Look-ups in named tables: a row name and a column name give one cell, copied from the table.

Nomaror =
,Nifupig,Givuni,Deziti,Gunuf,Sal,Zukofi,Monume,Tos,Kevesib
Vaf,0.749,-0.687,-2.909,0.861,0.954,-0.702,1.917,-1.947,-0.825
Regozo,-0.527,-1.897,-7.091,-6.660,-1.352,2.512,-2.192,-5.578,2.336
Subir,-1.109,1.923,0.409,0.258,1.031,-1.913,1.303,4.145,5.828
Peg,-2.346,-6.336,3.106,-4.462,7.637,8.293,-5.141,-8.305,-9.021
Dos,-1.328,1.795,-0.439,8.451,-9.758,-5.500,4.124,1.081,-0.124
Rebe,0.327,1.526,-8.828,-2.500,-3.721,0.446,1.869,-4.162,5.275
Sel,-5.442,-0.645,-3.435,-1.950,-2.978,0.157,-0.402,1.394,3.875
Ledab,8.479,1.383,0.882,2.090,0.948,-4.559,0.934,0.841,1.754
Vinidul,4.834,1.220,-0.863,-3.793,0.198,1.634,-1.907,-2.710,1.678

Dos, Deziti -> -0.439
Subir, Kevesib -> 5.828
Peg, Gunuf -> -4.462
Vinidul, Tos -> -2.710
Subir, Nifupig -> -1.109
Rebe, Tos -> -4.162
Vaf, Deziti -> -2.909

Rulovek:
         Pidili  Vek
Pomuvet      28   22
Rufolo       65   50
Vis          66   48
Nor          38   21
Mekalo       75   52
Gupegon      34   28
Dedad        28   30
Maf          93   18
Pud          75   29
Lukezo       42   24
Gom          13   49
Vib           4   49

What is the Vek of Rufolo in Rulovek? 50
What is the Vek of Mekalo in Rulovek? 52
What is the Pidili of Rufolo in Rulovek? 65
What is the Pidili of Gupegon in Rulovek? 34
What is the Pidili of Mekalo in Rulovek? 75
What is the Pidili of Nor in Rulovek? 38
What is the Vek of Vis in Rulovek? 48
What is the Pidili of Vis in Rulovek? 66
What is the Pidili of Vib in Rulovek? 4
What is the Pidili of Lukezo in Rulovek? 42

Zonum =
columns: Sop, Nizabo, Piv, Dof, Vebubif
Nufaf: [-4002, -3716, -785, -5877, -5713]
Gil: [-5263, -148, 2146, 732, -405]
Baset: [-4294, 191, -2069, -6489, -8013]
Med: [-4294, 6850, -2757, -4378, -8957]
Rutok: [-2056, -8764, -2548, -3427, -3972]
Dafegi: [-5520, 2422, 1933, -736, -203]
Puf: [-260, -9741, -3953, 762, -4046]
Toged: [-1641, -7559, -3703, -1922, -5549]
Lukiz: [-700, -7743, -655, -3400, -5284]
Norudop: [-3204, -5455, -1245, -5129, -977]
Nub: [-3348, -5220, 367, -1370, -405]
Zirumer: [-6474, 1406, 1463, -5699, -106]

Piv of Gil is 2146
Dof of Nub is -1370
Nizabo of Lukiz is -7743
Piv of Lukiz is -655
Dof of Lukiz is -3400
Dof of Gil is 732
Nizabo of Norudop is -5455
Sop of Zirumer is -6474
Nizabo of Med is 6850
Vebubif of Gil is -405
Piv of Norudop is -1245
Piv of Zirumer is 1463
Vebubif of Lukiz is -5284
Nizabo of Nufaf is -3716
Vebubif of Med is -8957
Nizabo of Nub is -5220
Vebubif of Zirumer is -106

